Each row is where one point has got to under a steady rotation. How many ticks took it there?
The counts run from 0 to 565.
[-22, -35, 26, -1, 17, 14, 10, 1, 12, -5, -9, 5, 7, 22, 28, -10, 31, 17, -11, 31, 6, -3, 13, 41, -5, -13, -6, 28, 28, -57, 23, 3, 16, 16, -22, -37, -35, 8, -27, 15, 16, -9, -4, -27, 7, 26, 8, 6, -20, -24]
401
[-17, -26, 0, -28, 22, 14, 2, 6, 14, -5, 2, 16, -4, 9, 11, -13, 49, 7, -22, 10, 13, 7, 10, 38, -6, -21, -21, 32, 25, -47, 37, -1, 25, 2, -18, -48, -32, 26, -29, 4, 21, -14, 5, -2, 7, 30, 8, 12, -2, -13]
461
[8, 13, 17, -3, 9, -3, 12, 7, 9, -18, -4, 2, 4, 23, 36, -18, 25, 28, -8, 5, -1, -20, 12, 47, -10, -12, -14, 39, -6, -42, 33, 21, 19, 46, -15, -26, -42, 13, -36, -1, 9, 29, 4, -12, 4, 34, 12, 16, -25, -5]
298
[-25, -23, 25, -19, 6, 26, 13, -1, 13, -4, 2, 10, 6, 14, 23, 6, 48, 6, -22, 26, -8, 1, 5, 31, -12, -13, -7, 25, 23, -51, 36, 0, 13, 12, -13, -44, -34, 8, -36, 16, -1, -25, 3, -27, 6, 24, 17, 15, -15, -19]
423
[1, 8, 7, -5, 5, -1, 13, 10, 9, -16, -2, 3, 4, 28, 27, -24, 27, 30, -13, 10, 4, -10, 14, 53, -15, -18, -12, 37, 2, -44, 26, 16, 19, 44, -14, -27, -38, 5, -34, 1, 12, 35, 6, -18, 7, 32, 6, 13, -23, -14]
11
[2, 7, 10, -1, 4, 0, 15, 10, 12, -15, 1, -1, 4, 32, 26, -23, 30, 29, -14, 13, 0, -15, 17, 56, -19, -19, -11, 34, 2, -45, 31, 16, 15, 39, -23, -26, -34, 5, -29, 0, 17, 33, 4, -17, 2, 36, 6, 9, -21, -17]
12
[7, -1, 2, -29, 4, 6, 11, 3, 17, -14, 15, -1, -6, 18, 16, -4, 50, -4, -28, 18, 5, 8, 10, 50, -9, -20, -24, 30, 11, -53, 45, 11, 24, 20, -10, -29, -31, 4, -34, 7, -10, -14, 20, -18, 6, 34, 15, 11, -6, -13]
252
[-17, -10, 24, -8, 23, 17, 15, 4, 17, -23, -30, 19, 14, 26, 29, -1, 30, 28, -7, 4, 4, -19, 9, 29, -8, -12, -6, 24, 1, -42, 29, 6, 26, 28, -27, -37, -53, 17, -29, -3, 31, 17, -10, -7, 19, 22, 8, 7, -27, -8]
377
[-25, 0, 16, -6, 7, 22, 10, 9, 0, -5, -5, 24, 6, 22, 24, -22, 42, 36, -14, 7, -11, -16, 11, 37, -28, -17, 5, 34, 15, -33, 32, 0, 6, 23, -21, -49, -36, 17, -34, -2, 26, 23, -1, -13, 0, 31, 5, 19, -13, -11]
393
[-11, -4, 15, -23, 17, -5, 27, 5, 27, -13, 7, -5, 0, 17, 21, -3, 30, 28, -1, 8, -7, -13, 10, 36, 2, -18, -18, 37, 2, -32, 28, 4, 20, 24, -6, -49, -48, 5, -29, 20, 15, 20, -13, -19, 8, 41, 0, 32, -12, -32]
509
[-17, 4, 27, -20, 10, 11, 25, 0, 31, -11, 8, -8, 11, 20, 19, -2, 45, 5, -4, 13, -17, -28, 10, 36, -7, -16, -13, 23, -3, -37, 35, -4, 18, 17, -23, -49, -38, 3, -26, 19, 9, 19, -8, -19, 5, 40, 2, 20, -10, -28]
224
[-5, -4, 6, -34, 10, 14, 26, 2, 8, -17, -3, 10, -6, 34, 24, 0, 38, 22, -19, 6, 5, 14, 2, 27, -15, -13, -27, 37, 5, -32, 31, 22, 15, 33, 3, -40, -48, 20, -37, 7, 13, 10, 2, -15, 20, 17, 1, 26, -6, -7]
449
[11, 17, -2, -27, 16, 3, 15, 4, 15, -22, 7, 10, -9, 13, 19, -3, 41, 29, -13, -11, 0, -5, 6, 42, -13, -15, -21, 32, -7, -28, 49, 19, 26, 33, -8, -38, -41, 20, -29, -8, 4, 15, 11, 1, 5, 39, 9, 26, -13, -2]
258
[9, 20, 6, -29, 3, 11, 6, 2, 12, -18, 6, 13, -6, 8, 23, -1, 52, 9, -23, -6, -9, -8, 6, 40, -13, -13, -22, 31, -9, -33, 55, 19, 24, 29, -9, -35, -37, 18, -38, -3, -5, 5, 18, -7, 5, 35, 18, 26, -11, 5]
256
[-6, -13, -1, -13, 10, -3, -3, 12, 11, -16, -9, 8, 2, -1, 20, -16, 37, 2, -20, 13, 16, -1, 19, 48, 9, -20, -18, 39, 9, -61, 25, -4, 34, 23, -12, -23, -41, 1, -38, 2, 8, 2, 5, -12, 11, 33, 20, 7, -26, -23]
290
[-22, -31, 29, -5, 37, 11, 18, -2, 23, -11, -2, 7, 4, 16, 22, 4, 24, 42, 1, 9, -2, -11, 8, 26, -3, -11, -6, 23, 18, -40, 37, 6, 25, 14, -20, -51, -44, 22, -20, 11, 15, -10, -5, -15, 6, 34, 8, 19, -20, -17]
418
[-8, 0, 28, -28, 9, 20, 19, -2, 22, -13, -12, 5, 8, 39, 26, -13, 43, -1, -13, 10, -7, -23, 5, 36, -14, -10, -27, 30, -7, -35, 33, 19, 10, 18, -28, -41, -37, 24, -33, 6, 21, 24, -7, -8, 10, 25, 1, 14, 0, -4]
185
[-20, -3, 30, -5, 14, 24, 19, 2, 13, -6, 4, 13, 8, 25, 23, -7, 40, 41, -6, 8, -21, -23, 7, 31, -28, -12, 4, 22, 14, -30, 43, 9, 4, 21, -26, -56, -34, 22, -26, 8, 16, 11, 1, -16, -5, 35, 5, 22, -13, -9]
414
[1, 8, -1, -27, -7, 11, 3, 6, 7, -15, -5, 9, 2, 16, 20, -13, 57, -12, -33, 13, 4, 1, 14, 51, -10, -21, -22, 33, 4, -52, 36, 7, 21, 26, -12, -23, -34, 4, -43, 0, 2, 8, 15, -8, 9, 26, 17, 7, -12, -7]
273
[-6, -5, 12, -21, 7, 15, 29, 4, 4, -12, 12, 7, -9, 36, 24, -2, 36, 38, -19, 10, -4, 12, 4, 31, -26, -13, -11, 35, 15, -31, 36, 20, 3, 32, 1, -50, -39, 16, -31, 11, 7, 7, 5, -23, 8, 25, 1, 29, -7, -10]
430
[-10, -2, 18, -20, 9, 22, 28, 3, 14, -7, 13, 6, -2, 37, 16, -3, 43, 35, -15, 12, -8, -1, 5, 35, -36, -15, -9, 25, 14, -29, 41, 17, 2, 25, -16, -52, -35, 20, -24, 7, 12, 8, 7, -21, 2, 29, -2, 23, 0, -9]
432
[-19, -22, 33, -5, 34, 17, 19, -3, 22, -11, -3, 8, 5, 17, 23, 4, 27, 42, 1, 6, -9, -20, 7, 23, -5, -8, -1, 24, 13, -37, 39, 9, 20, 16, -24, -56, -45, 25, -20, 9, 15, -6, -5, -15, 2, 36, 8, 18, -20, -12]
417
[1, 16, -6, -31, -5, 8, 11, 7, 9, -13, 15, 9, -9, 18, 12, -10, 59, 6, -28, 4, -1, 4, 8, 47, -20, -18, -20, 33, 1, -40, 49, 13, 18, 21, -10, -38, -30, 12, -36, 0, -1, 5, 19, -5, 4, 36, 11, 19, 0, -6]
542
[-13, -2, -4, -17, 6, 19, 5, 11, 2, -13, 5, 27, -6, 9, 11, -3, 55, 30, -27, 7, 1, 13, 8, 41, -28, -21, 3, 25, 23, -42, 48, -1, 20, 20, -10, -40, -35, 11, -32, -6, 5, -8, 20, -12, 5, 29, 16, 11, -18, -10]
63
[-16, -18, 33, -7, 6, 27, 4, -2, 1, -3, -9, 12, 8, 14, 36, -9, 41, 8, -25, 21, -13, -3, 10, 32, -7, -10, -6, 33, 17, -52, 32, 16, 11, 25, -13, -36, -35, 19, -47, 10, -7, -21, 5, -27, 2, 23, 25, 21, -23, -2]
405
[-4, 0, 31, 8, 11, 14, 17, -2, 21, -10, 7, -1, 14, 28, 24, -6, 36, 26, -6, 16, -12, -26, 11, 47, -21, -12, 1, 15, 9, -48, 46, 16, 15, 28, -34, -32, -28, 7, -20, 7, -1, 3, 16, -21, -9, 40, 13, 0, -24, -4]
35
[-5, 1, 0, -10, 16, 2, 11, 12, 25, -14, 3, 5, 7, 24, 8, -22, 45, 24, -7, 7, 6, -22, 13, 55, -17, -24, -13, 25, 4, -42, 40, 3, 23, 18, -36, -34, -34, 11, -17, -6, 28, 27, 6, 2, -1, 43, 2, 1, -10, -15]
282
[-27, -32, 23, -2, 22, 15, 15, 4, 17, -7, -9, 8, 10, 25, 21, -12, 30, 25, -9, 23, 4, -12, 13, 38, -11, -17, -3, 26, 24, -47, 25, -2, 16, 13, -30, -45, -38, 14, -25, 11, 30, 5, -9, -19, 7, 35, 3, 5, -18, -24]
112
[-9, -9, -1, -12, 12, 3, 6, 11, 7, -16, 8, 15, -8, -5, 18, 2, 39, 36, -18, 9, 0, 10, 12, 37, -10, -22, 2, 33, 19, -45, 41, -9, 28, 25, -1, -38, -40, 0, -31, 3, -2, -11, 14, -19, 7, 35, 21, 17, -30, -24]
330
[4, -7, 20, -25, 21, 11, 13, -6, 32, -18, 5, -5, 3, 12, 21, 12, 41, -7, -13, 10, 2, -9, 6, 37, 7, -11, -29, 23, -3, -52, 46, 17, 34, 21, -19, -28, -40, 14, -31, 12, -9, -16, 11, -12, 9, 33, 20, 8, -14, -5]
536
[-7, -6, 15, -38, 11, 23, 16, -4, 5, -17, -12, 17, -5, 22, 29, 8, 40, 11, -24, 3, -1, 9, 1, 21, -5, -11, -23, 34, 0, -35, 36, 17, 20, 28, 3, -42, -52, 23, -43, 8, 4, -6, 1, -15, 20, 18, 11, 32, -9, -2]
447
